The rows of X fall into 3 groups, which share some directions, and each row is roughly a mix of its group's hidden directions, except one row that fits no group.
X (131 x 14):
[[  2 -25  11  -6 -25 -19  23 -39 -11  45  24  16  36  27]
 [  5  -2 -31   4  -3  36  13  28   9  -6 -52 -40 -22 -27]
 [  5  -6  44  48  13  51  -1 -13  12 -17 -15  14  28  -5]
 [-14 -32 -22 -18 -36   1  12  12 -14  27 -17 -36  41 -34]
 [ 19 -29 -51  -9  34  38 -13 -12 -28 -26 -23  -2   3  -5]
 [-24 -50  31  -4  15  36 -16  -9 -32  -3   4  36 -26   0]
 [-34   1  -4 -33   5 -21 -43 -38 -13   3  -4 -37   9  35]
 [  1  37  49 -19  12  11 -31   7  -6 -37  36 -20 -11  17]
 [-18  -4  40  28  58  26 -14 -14  13 -21 -21 -18   8 -19]
 [-26  16 -64  -1  14  -2 -22   5 -31  -3 -20 -24  27 -21]
 [ 41 -31 -35  13  26   3  40 -16 -11 -17  28 -27  11 -14]
 [-43  -5 -20   0   9 -33  34   4  -7  -3  17  28 -35  43]
 [  2 -36  18  -9 -22 -46   1  32  20 -40 -35  14  -8   8]
 [  4 -17  -7  21  25   4   9  11  38 -23  31  32 -57   2]
 [-37  36   9   6 -14 -23  19   5  -2   4   5  34 -57  22]
 [ -6  -2   8  -6  42 -16 -10  -3  10   2  -4  38 -57  43]
 [-14  66  26   7   6  42 -17 -18   3 -12  -4  15   1 -28]
 [  5   6 -12   6 -42  16  15   5  -3  -6   7 -38  43 -55]
 [-23 -69  15  -1  53   2 -11   0  -7  -5 -10 -15  -1   3]
 [ -7  42  63 -26 -17  18 -10  16 -13 -15   7 -23   0  21]
 [ 13 -77 -20  31  22  -7   3  -6  -1 -12  11  -9  18 -15]
 [ -7 -19 -38 -13  43 -19 -25   5   7  35   3 -17   7 -49]
 [  9 -36  -2 -62 -21 -21  -4  -1  44 -12 -12   8 -11  16]
 [ -8  16  14 -37  36  20 -41  37  -1  -9  15 -37   9  22]
 [-23   1 -31 -22  -3  19  30 -56 -41 -23  13 -11   0   0]
 [-24 -32  14   0  -5 -35 -11  29 -25   8  64   8   3   5]
 [ 48  -5  -4  -3 -10   0  36 -29  18   0  29 -52   8  19]
 [-10 -23 -36 -15  14  -1  -3 -13  -4 -66  21 -25  -9 -30]
 [  8  -4  -9 -39  -5 -43   8 -33  37   6 -51  -3   2 -10]
 [ 18  12   1  13  17  24  -2 -21   8 -48 -61  -9 -24 -10]
 [-41 -14  11 -20  -4 -13 -33  11 -18   5  65  17 -13  -6]
 [-20  -7  -8  -1  18 -35 -22   3 -42  -6 -15  30  58  -6]
 [ 41   3   6   0  10  25 -34  -1  11   0 -10 -35  44 -44]
 [ 12  -2 -33  16 -36  25   4  12   8  -5 -26 -44  19 -47]
 [ -9  82 -18 -11 -21 -18  17  -5   3  -5  10   6 -20   8]
 [ 12  36  -8   8  23  41 -18  39  29 -30  -7 -30 -19 -14]
 [-13 -30  15 -17 -18 -22 -36  50  -6  -4  -6  47 -19  -2]
 [-21 -30  -1 -17  37   4  26  -3 -27  -6  12  13  -1  64]
 [ 33 -38 -28  12  31  33  30 -10 -17 -29  30 -17   6   4]
 [  6  40  -1  24 -24  16 -25  21  -5 -37 -20 -17  36 -37]
 [-47  16  14  -5 -10 -11 -35  14 -13  -7  63 -15 -14   0]
 [ -6  -3  58  12  38  38 -18 -14   1 -10 -32 -24   4 -11]
 [ 18  43   2  19  35  29  15   1  -5 -41 -30  -5 -37  -4]
 [ 33  -4   5 -20 -13  15  46 -22  38  46  16  12  15  10]
 [  1  30 -31  20   1  -1 -17  12 -11 -29 -38 -16  20 -57]
 [  5  45 -18 -15  33  -2  45 -13  21  25   6 -13 -23 -34]
 [  5 -22 -18  28 -13 -15  29 -16  32  40   1  52 -10  17]
 [ 36 -31  -4   8  23  30 -22  -6   4  -4  -3 -27  54 -30]
 [  5  63 -10 -13  14  -1  29  -9  25  19  -3 -20 -24 -39]
 [-49   8  -3   2  26 -10 -54   5 -37 -26   6 -14 -18   1]
 [ 33  20 -44   9 -25 -21  12 -28  -5 -21  17 -34   3 -39]
 [ 25   0   1  21  39  38 -19 -36 -42  16  -2 -19  -5  28]
 [ 10  25  25  -3  10  35 -41  23  -5 -13 -20 -20  14  52]
 [ -1 -32   0  39 -51   0 -34  15  -5 -24 -24  23  24   5]
 [ 50   7 -12  27 -20  23  56  16  20   6 -14  -8  22  -5]
 [ 17  10  -8   6  54  14  19  -7  31   8  22  21 -40  35]
 [ -3 -36  -1 -33  30 -11  18 -18   5  28  21  -3 -53  27]
 [  0 -25 -21  51 -43 -16 -10   1  16 -16  -6  40   7 -28]
 [ 46  -6 -28  -8 -32   8  42 -10  18  23   9 -23  38   6]
 [ 13 -39  19 -15   4 -27 -46  39  17  12 -16 -25 -14 -28]
 [ 46 -12  -7 -12 -12  -2  48 -11  35  29 -32  17  19  -3]
 [ -5 -52  23 -29   3   4   1   0   4  15  46  -4 -17  46]
 [-41  11  13  22  10  -3 -39  26 -26 -21 -39  33 -14 -14]
 [-51  11   9  -5  37  -3 -32  -3 -15 -21  40  -1 -33 -14]
 [-18  19 -37  -4   0  21   7 -48 -34 -18  28  14 -11 -38]
 [  4 -14  14 -19 -27 -46   9  12  11  58  11   6  26  27]
 [ 13 -22 -14 -43  -4 -49   4 -23  31  -1 -46  -7   4  -1]
 [ 15  -3 -56 -26  27 -15   3 -38  -4  16 -27 -30  19 -12]
 [ -6 -27  25 -12  31  -4  -4 -26  17 -54 -32  12 -36   5]
 [-13  51  17 -11  -8 -20 -14   6   1  25  15  10  63  -8]
 [-15 -31  10 -10 -16 -38 -15  35 -19  11  61   5   1   7]
 [ 34   4  10 -14  10 -12 -39  26  24  11 -20 -48  21 -32]
 [ 15  36 -20  16 -18  21   0   5 -22  55  23 -27  31  11]
 [ -2   3  44 -17  23  -5 -24  -4   2 -19  45  14 -29  45]
 [ -9 -37  11 -49  -6 -33 -34  42  -2  -1  -2  -9 -25  10]
 [ 22  49  -1  33  30 -25  -1  22  29  42  -2   2 -11 -10]
 [ 38  50   0  40  12 -14   3  13  18  44   3  11 -15 -12]
 [-34   1  -4  37  14  17  26 -31 -18 -21  24  48 -26   4]
 [  8   7 -43  13  30  12  17 -43 -14 -30  22 -22  31 -24]
 [  6  24 -16 -66 -29 -29 -25  25   0  -4   4 -26  -3   2]
 [  9  78   8   4  -4 -12  -6  26  19  21   5  22 -18  10]
 [-48  -4  17   4  44 -12 -27   0 -20 -24  26  17 -35 -17]
 [ 22  22 -52   3 -28 -41  19 -16   3  -6  12 -35  -3 -27]
 [ 46  35 -12  42 -12 -14  -9  28  30  20  17  22   7 -18]
 [  9   0  25  -8   2  21  30  -5  33   9  29   0 -61  31]
 [  1 -30   6 -18  19 -16  14 -29  -2  45  11  21 -11  56]
 [ 33 -16  18   9  16  40 -24 -27 -35   3  29 -19 -18  36]
 [ -9 -80 -13  10  10   4   4 -12  -9 -35   8 -10  19  -5]
 [ 15  14  14 -19  18  25 -38  -6 -33 -21 -20 -50   8  30]
 [-15 -28  48   6  34  42 -14  15   0  -4 -10  28  17  32]
 [-10  26  12  -3   7  -6 -50  23 -20 -16  -1  -2  65   2]
 [ 13  41   3   4  18  35 -39  27  -4 -21 -23 -31  32  15]
 [ 52  -6 -22  -7 -32   4  40  -8  20  31  -4 -17  34  10]
 [ 12  32  -8  13  11  39 -24  33   5 -39 -35 -33  -8 -12]
 [ -9  -8  54  23 -18  -8  14  35  19 -37  19  24 -26   0]
 [-39  42  42  -8 -25 -22 -16  11  30  24 -12  21 -14   1]
 [ -8 -28  22  11  -5  -9 -40  50 -37   8   4  24  -5  33]
 [ -3  52 -18  24 -18  25  43 -42  -8 -14   6  10  15   6]
 [ 18   9 -12  52   4  34 -18  18 -56  -6 -20   5   8 -12]
 [ -4   2  -1  40 -58  -2 -10  13   4  -3 -40  29  32 -10]
 [ 16 -11 -39 -23  23 -28 -25  22   9  48   5 -15   8 -35]
 [ -9 -48   2  14 -32 -16 -13  -7 -28  10 -15  30  45  27]
 [ 17  -7 -17 -51 -19   4  14   6  60 -18 -19  13 -17 -16]
 [ 43 -35 -36  13  19   0  42 -12 -13 -18  22 -27  18 -11]
 [ -2  -7 -34  28   5  -8  57 -22  -8 -13  19  12  16  46]
 [ -3   9  58   2 -27  30  14  -5  -7 -29 -21   3  -3  46]
 [ -9  -2   9 -26  10  17 -48  41  10 -13 -22 -30 -40  21]
 [  8  18   6  20  17  23  -5 -17   7 -52 -57  -5 -26 -16]
 [ -5  10  21 -37   6  14 -24  12 -35 -15  14 -53  39  -4]
 [-30  -3  37  -3  33   5 -33 -31  -6 -25 -30  24 -35   9]
 [  3  24  29 -29   7  14 -25  13  12 -14  60 -40   7  -2]
 [ 36  -6  -5 -37 -25 -19 -25  23  13  19 -20 -49  23 -13]
 [ 16  42 -12   0 -51  -8 -18  31  17  14  17  41  -5 -14]
 [  8 -31  36   6   3 -21  -2  39  29  29 -36 -18   4  33]
 [ 19 -14 -30  -2   0  27  11  -7   4 -61  32 -28 -13 -29]
 [-20 -10  58  -6  11  20 -20  31   6  24 -19  34 -16  27]
 [-39  13 -20 -45  18  -5   9 -32 -30 -38  11 -25 -15   4]
 [-10 -42  -1 -11 -19 -28  13 -23  -3  55   1  27  12  34]
 [ 12  17  14   5  56  10   8  -7  15   0  18  30 -23  55]
 [  6  15 -41  -2 -28  -4  31 -42 -34 -32  32  -1 -14  -4]
 [ 12  -5  -9 -55 -22 -20   3 -11  54  -3 -39   5  -8  -5]
 [ 15  17 -29  27 -22   8  14 -18 -21   0 -53 -15  34 -33]
 [ -8 -32  32 -32  15 -22 -15  37  15   7 -29 -31   1  37]
 [-26  -2  -3  36 -30 -27 -26  12 -54 -19  -2  -7  30 -15]
 [-37  17 -26  -5 -12  -4  25 -19 -25 -30  34  39 -30  18]
 [ -7  12  38 -29  39  15 -13  17 -22 -45  24 -21 -22  13]
 [ 11 -46 -12  11   7  16  12  -7  -3 -27 -18  -5 -69   8]
 [ 35  19 -11  17 -20  -4  36   5  18  33 -52  10  26 -14]
 [ 17 -26  44   7  31   7  -3 -26   4 -38 -19  -2 -35  35]
 [ -9  13  21  15   1  15  28  32  25   9  13  58 -18 -38]
 [-14 -34  -6  13 -55 -25   1 -27 -11 -46  -1  18  10  20]]

Here is one row of each group, with its name. Which group are the others in?
[-22  56  39 -40 -15  14 -10   7   0  12 -29  -5 -16  19] => R
[-18 -37  28 -28  18 -40   6  -9  31 -36  -4  20 -31  -2] => U
[-12  33  57 -25 -36  19  -6  19 -19 -18 -11 -30  -2   4] => W

[ 22  -8 -43  -7 -11 -63  11  24  18  18   6 -29  -4   5] => R
[ -8 -38 -11  14 -33 -30  -1 -23 -38 -29 -17   6  -1 -44] => W
[ -1  14 -27  16 -26  -2  27  -5  -5  31 -67   4  17 -20] => W
[  0  30 -37  -7  13  56  14 -35   9 -14  20 -28   3 -19] => U
[  6  57  -1   0  12  17   3  19  30 -18  30 -25   2 -45] => W
[  6 -10  -1 -30   6  40 -18  31  16  -2  13 -65 -15   3] => W
[-56   5  -1 -34  -4 -15 -32  -3  -4   6  56   0  -6  -8] => U
[ -8 -57   0  -7   0 -12   5   2  24  25  52  26  -6  28] => W
[ 15  35   1  18 -30  13   3  12 -12  66  18  -7  29  12] => U
[ 41  -3   4   2   5  -2  35 -33  20 -17  31 -54  -9  11] => U
[-11  -5 -10  -2  25 -21 -25  -5 -52 -16 -23  10  58  -2] => W
